The rows below come in pairs that one turn or mirror swaps. Which row does each named row swap with?
The rows were stretched afterwards, more along some directions than others.
J_582: 7.1; -54.6; -7.1; -36.4; 29.3; 4.5; 24.1; -26.5; 34.8; -49.5; 15.7; 27.0; 25.9; 16.6; 7.1; -28.1; 11.9; -20.5; 0.6; 9.1
J_851: -24.7; -13.8; -11.9; -14.9; 21.5; -28.0; -7.5; -9.8; 33.3; 19.4; 30.8; 20.1; 49.0; 6.1; -44.7; -15.7; -1.3; 25.4; -27.7; 3.9
J_693: -11.6; -30.3; -23.4; -47.1; 11.9; -21.1; -1.7; -16.6; 39.8; -42.8; 3.8; 20.7; 27.2; 30.2; -2.6; -1.9; 2.6; 12.6; -1.8; 0.9
J_927: -21.4; -1.8; -25.8; -52.0; 19.1; -12.7; -0.7; -26.1; 54.4; -42.8; 32.1; -8.9; 60.6; 20.0; -24.8; -43.2; 14.7; -29.0; -0.7; 1.3
J_310: 2.4; -36.0; -35.3; -35.4; 6.3; -16.5; 14.1; 1.8; 20.0; -32.0; 24.4; 16.8; 37.6; 43.2; -0.4; -29.1; 6.6; 10.8; -2.3; -7.7
J_366: 2.0; -37.8; -13.2; -14.5; -3.4; -4.4; 37.6; -6.9; 31.3; -7.1; 39.1; 32.5; 18.4; -10.7; -34.0; -25.4; 1.2; 3.5; -29.5; -0.5
J_159: 5.6; -16.1; 5.7; 2.2; 25.1; -12.7; 5.0; 7.9; 11.9; 23.5; 53.2; 15.8; 59.8; -25.7; -34.3; -37.8; 26.3; 5.9; -12.4; 16.8
J_188: -11.2; -20.4; 10.1; -19.1; 40.9; -18.0; -21.5; -8.1; 11.6; 13.5; 38.2; 17.8; 58.7; -17.6; -19.4; -16.8; 28.7; -4.4; 4.2; 17.7
J_903: 1.4; -58.9; -5.8; -29.9; 29.5; 6.6; 26.7; -26.8; 30.2; -44.5; 15.4; 25.2; 24.3; 20.8; 10.0; -28.2; 10.6; -21.2; -6.3; 10.2
J_237: -31.5; -14.5; -20.4; -28.8; 29.3; -17.6; -16.1; -7.9; 49.4; -6.1; 42.6; 9.0; 55.0; 17.4; -38.5; -34.4; -5.0; 7.7; -24.0; 3.0
J_185: -24.7; -43.6; -14.2; 4.6; 31.7; -24.6; 6.1; -14.4; -3.4; 1.3; 20.6; 40.3; 17.9; 29.1; -21.7; -9.0; 8.8; -2.1; -45.0; 12.8
J_339: 16.9; -9.4; 9.8; -15.7; 0.6; -18.7; 5.2; -6.1; 22.8; 15.3; 20.4; 31.5; 27.3; -44.5; -57.1; 18.1; 13.1; 44.2; 1.1; -6.2
J_861: -19.9; -44.0; -9.2; 8.6; 25.6; -19.0; 12.1; -9.7; -6.8; -2.5; 15.2; 36.1; 12.7; 27.7; -19.4; -3.9; 6.1; -3.2; -43.4; 8.9
J_526: -19.7; -14.9; 12.5; -32.2; 47.7; -17.4; -16.6; -23.4; 20.1; -12.2; 5.8; 9.1; 42.4; -7.3; -5.1; -3.0; 24.2; -3.3; 9.3; 18.5
J_600: 38.0; -7.7; 16.9; -14.8; 3.3; -16.9; 18.0; -12.5; 13.3; 13.0; 10.3; 29.3; 15.8; -53.7; -43.8; 24.1; 15.1; 33.9; 13.9; -10.1
J_633: -1.2; -43.8; -7.0; -14.4; -3.5; 0.7; 32.8; 2.9; 31.2; -7.3; 39.9; 37.5; 19.4; -4.4; -24.8; -28.5; 14.1; 2.7; -29.6; 0.0
J_307: -12.6; -58.5; -10.8; -5.3; 28.3; -5.0; 27.6; -18.0; 14.7; -23.8; 16.8; 31.2; 16.7; 31.2; 0.5; -30.9; 5.9; -14.8; -29.2; 14.5
J_254: -23.1; -23.6; -6.4; -43.4; 39.1; -23.6; -12.8; -31.7; 28.3; -34.2; 3.8; 23.3; 25.2; 21.6; -11.7; 4.3; 5.2; 8.8; -1.4; 3.2
J_573: 2.6; -35.0; 4.6; 1.3; 21.6; -2.0; 1.2; 9.8; 25.3; 23.8; 47.6; 16.6; 62.6; -24.7; -26.9; -31.4; 24.1; 5.4; -17.9; 15.7
J_52: -16.9; -25.1; -24.6; -43.4; 18.6; -24.2; -2.2; -14.7; 32.6; -38.7; 9.5; 16.3; 27.1; 37.2; -2.8; -12.7; -1.8; 15.9; 2.3; -2.8
J_786: -22.8; -22.7; -4.5; -39.8; 41.4; -22.2; -17.7; -33.2; 30.6; -34.0; 2.2; 22.4; 27.7; 16.6; -12.4; 5.8; 4.2; 1.6; -1.6; 7.4
J_90: -11.1; -62.7; -9.3; -14.2; 38.9; -2.4; 20.2; -14.0; 26.3; -24.7; 22.3; 34.3; 24.9; 32.0; 3.5; -36.6; 11.8; -18.2; -30.8; 13.9
J_50: 1.7; -24.0; 12.8; -2.2; 28.9; -17.4; -14.1; -8.1; -0.4; 25.8; 37.4; 18.2; 56.7; -20.6; -20.7; -14.5; 33.1; 1.1; -1.4; 12.7
J_92: -25.9; -12.4; -20.8; -16.4; 24.2; -29.9; -5.2; -9.3; 34.3; 16.6; 40.2; 14.5; 51.0; 4.2; -43.3; -23.7; -5.6; 16.9; -32.4; 7.2
J_322: -9.4; -5.2; 2.5; -24.7; 24.7; -23.7; 25.8; -35.6; 36.1; -23.2; 16.8; 17.6; 16.7; -7.8; -56.8; -9.1; 8.7; -19.7; -25.1; 5.1
J_482: -18.5; -11.0; -5.9; -8.9; 27.7; -32.2; -4.5; -9.5; 29.8; 25.2; 41.0; 25.1; 41.5; 0.4; -52.1; -15.0; 0.1; 25.9; -38.9; 4.3
J_117: -9.2; -5.5; -4.2; 0.7; 10.6; -33.7; -4.8; -1.5; 17.4; 36.7; 33.1; 29.4; 32.8; -9.9; -47.4; -1.0; 1.0; 30.7; -30.6; 2.8
J_130: 23.3; -25.7; 5.6; -44.1; 13.5; 3.4; 24.9; -30.2; 31.3; -39.8; -2.9; 15.3; 21.5; -17.7; -0.2; -1.7; 19.7; 1.6; 33.3; 1.8
J_665: -18.8; -45.5; -4.5; 4.0; 28.6; -17.7; 14.7; -7.0; -0.8; -1.3; 16.4; 35.4; 14.4; 26.2; -17.9; -10.4; 5.0; -3.3; -43.5; 13.0
J_729: 9.9; -11.5; -34.2; -13.2; 5.7; -23.7; 9.6; -1.2; 9.9; -1.2; 27.3; -10.2; 48.9; 18.2; -19.2; -31.5; 17.9; -9.5; 8.2; 2.6
J_567: -32.0; -6.2; -29.6; -50.4; 26.7; -13.1; -4.3; -22.1; 60.3; -39.3; 33.6; -4.4; 59.8; 25.8; -25.6; -53.9; 8.4; -27.3; -11.6; 5.4
J_330: -12.6; -9.4; -6.5; -30.9; 16.0; -15.0; 25.5; -37.0; 48.6; -33.5; 11.0; 20.5; 12.0; -4.0; -52.3; -13.3; -2.0; -17.1; -22.4; 0.2
J_684: 8.6; -36.6; -5.5; -5.8; -5.3; -10.4; 27.7; 10.6; 14.2; 15.5; 49.0; 39.7; 27.4; -8.4; -26.3; -31.7; 17.4; 10.1; -27.4; -0.1
J_101: 41.6; -12.3; 12.9; -25.0; 1.6; -8.7; 21.0; -19.9; 32.0; -9.9; 9.1; 25.7; 9.9; -47.6; -33.9; 26.0; 7.7; 19.3; 26.0; -2.8
J_813: 1.4; -43.2; -2.5; -14.5; -2.7; 0.8; 29.6; -4.8; 29.4; -6.2; 43.2; 36.1; 23.0; -8.2; -28.0; -27.5; 8.7; 2.5; -29.3; -3.6
J_708: 3.0; 15.8; -20.8; -47.5; -4.5; -24.0; 5.3; -5.3; 25.8; -31.2; 22.2; 0.5; 22.8; 0.6; -30.9; -16.7; 24.2; -1.8; 19.8; -12.2
J_352: -10.1; -10.5; -12.3; -2.5; 26.5; -22.3; 9.4; -26.6; 13.3; 0.2; 16.7; 7.0; 41.2; 6.6; -47.2; -21.0; 18.9; -24.4; -15.2; 12.7
J_917: -22.6; 0.6; -21.6; -45.3; 21.5; -21.8; -2.7; -24.6; 49.9; -31.2; 35.3; 0.5; 52.9; 23.7; -32.5; -47.1; 11.1; -25.1; -3.6; -4.0
J_670: 41.3; -6.3; 17.7; -14.5; 4.3; -24.6; 14.4; -8.3; 17.2; 9.2; 17.2; 27.6; 11.1; -46.9; -38.7; 26.4; 20.5; 31.8; 13.5; -3.9
J_124: 27.0; 3.4; 15.7; -11.9; -2.4; -20.9; 11.2; -6.0; 24.6; 10.7; 19.7; 16.5; 28.1; -51.7; -53.9; 16.4; 2.1; 35.7; 11.3; -2.6
J_911: 6.4; -40.7; -33.0; -39.1; 1.6; -14.2; 16.3; -2.2; 30.8; -36.9; 22.6; 18.6; 32.7; 34.2; 2.5; -23.9; 1.7; 6.5; -0.9; -4.9
J_211: -1.7; -33.1; 4.1; -10.6; 26.1; -8.3; 10.6; 7.3; 16.7; 14.5; 61.2; 36.4; 53.7; -7.6; -22.3; -39.3; 32.8; -2.5; -29.2; 9.7
J_516: 39.0; -19.3; 12.2; -37.2; -0.4; -3.2; 25.1; -16.5; 32.9; -26.2; 5.4; 12.6; 20.9; -38.1; -19.1; 12.1; 14.6; 11.4; 32.3; -2.4
J_614: 10.0; -9.5; 20.2; -13.7; 6.5; -22.3; 7.8; -17.2; 25.7; 14.6; 19.2; 35.2; 25.4; -36.3; -51.9; 26.7; 0.2; 27.8; -11.0; -4.8
J_524: -10.3; -12.0; 14.0; -14.8; 44.7; -21.1; -25.0; -17.8; 6.3; 5.6; 18.8; 9.6; 46.3; -16.0; -19.5; 2.3; 22.9; -2.2; 4.7; 14.3
J_15: -13.6; -10.8; 11.8; -27.9; 49.5; -24.8; -16.3; -31.1; 15.9; -12.7; 9.5; 8.5; 42.7; -10.3; -11.0; 5.2; 24.1; -7.2; 15.0; 14.1
J_311: -9.7; -2.0; 2.7; -19.0; 18.7; -22.5; 23.2; -31.2; 42.9; -22.1; 18.6; 21.4; 6.2; -5.1; -54.4; -10.7; 3.9; -22.3; -24.5; -0.7
J_436: -17.5; -61.5; -16.4; -13.3; 34.2; -8.1; 19.0; -18.3; 15.0; -23.0; 21.4; 36.5; 31.6; 36.5; -0.1; -36.4; 18.4; -16.3; -34.2; 19.8
J_351: 1.2; -0.9; -13.8; -7.0; -0.4; -35.6; 9.0; -4.9; -4.0; 1.6; 11.2; 13.2; 5.6; -4.3; -42.2; 13.5; 18.2; 4.0; -4.7; -3.1
J_170: 28.7; -25.6; 10.9; -39.0; 20.6; -5.9; 27.1; -30.3; 29.0; -39.0; 5.4; 14.0; 23.0; -21.8; -3.9; 1.4; 20.5; -6.8; 33.8; 1.6
J_51: 42.8; -19.9; 8.0; -30.2; 9.3; -5.5; 24.7; -20.1; 19.7; -22.9; 10.0; 19.6; 17.0; -31.4; -19.2; 7.2; 19.5; 10.7; 30.1; -5.2
J_545: -3.4; -32.9; -36.5; -39.8; 1.9; -10.2; 9.0; -3.1; 21.0; -36.4; 20.2; 19.5; 33.8; 44.1; 0.6; -25.9; 7.0; 12.1; -0.4; -9.0
J_906: -2.8; 0.4; -3.9; 1.1; 23.4; -22.1; 11.2; -25.1; 15.2; 8.4; 14.0; -4.1; 34.2; -4.7; -44.0; -17.6; 6.6; -20.6; -10.8; 12.5
J_360: -20.7; -30.5; -17.1; -45.3; 17.5; -16.4; -9.2; -26.9; 31.8; -39.8; -0.3; 29.6; 19.7; 28.4; -8.8; 3.2; 0.3; 13.9; -0.2; -9.0
J_125: 1.5; -40.8; -2.3; -13.4; 4.6; 1.4; 36.3; -17.6; 36.9; -17.0; 30.2; 36.9; 8.5; -8.7; -45.8; -19.0; -4.0; 0.7; -28.6; -4.0
J_973: 3.1; 5.6; -23.3; -50.9; -4.7; -22.4; 2.5; -2.5; 42.7; -42.1; 18.3; -4.7; 32.4; 4.2; -27.8; -11.1; 20.2; -9.6; 19.9; -7.8
J_473: -16.6; -10.7; 5.0; -15.1; 45.1; -19.6; -21.4; -16.8; 7.8; 10.5; 25.6; 12.6; 54.2; -11.1; -24.8; -10.5; 32.9; -0.1; -2.4; 19.3
J_970: -3.8; -17.5; 7.6; -4.4; 31.0; -10.8; -16.2; 0.9; 7.2; 25.3; 36.7; 14.3; 57.8; -26.2; -19.2; -17.2; 31.1; 2.0; -6.1; 10.7

J_351 swaps with J_729
J_614 swaps with J_211
J_665 swaps with J_545
J_352 swaps with J_973
J_50 swaps with J_670
J_861 swaps with J_310
J_911 swaps with J_185
J_903 swaps with J_254
J_322 swaps with J_927
J_51 swaps with J_524
J_684 swaps with J_117
J_15 swaps with J_170
J_307 swaps with J_52

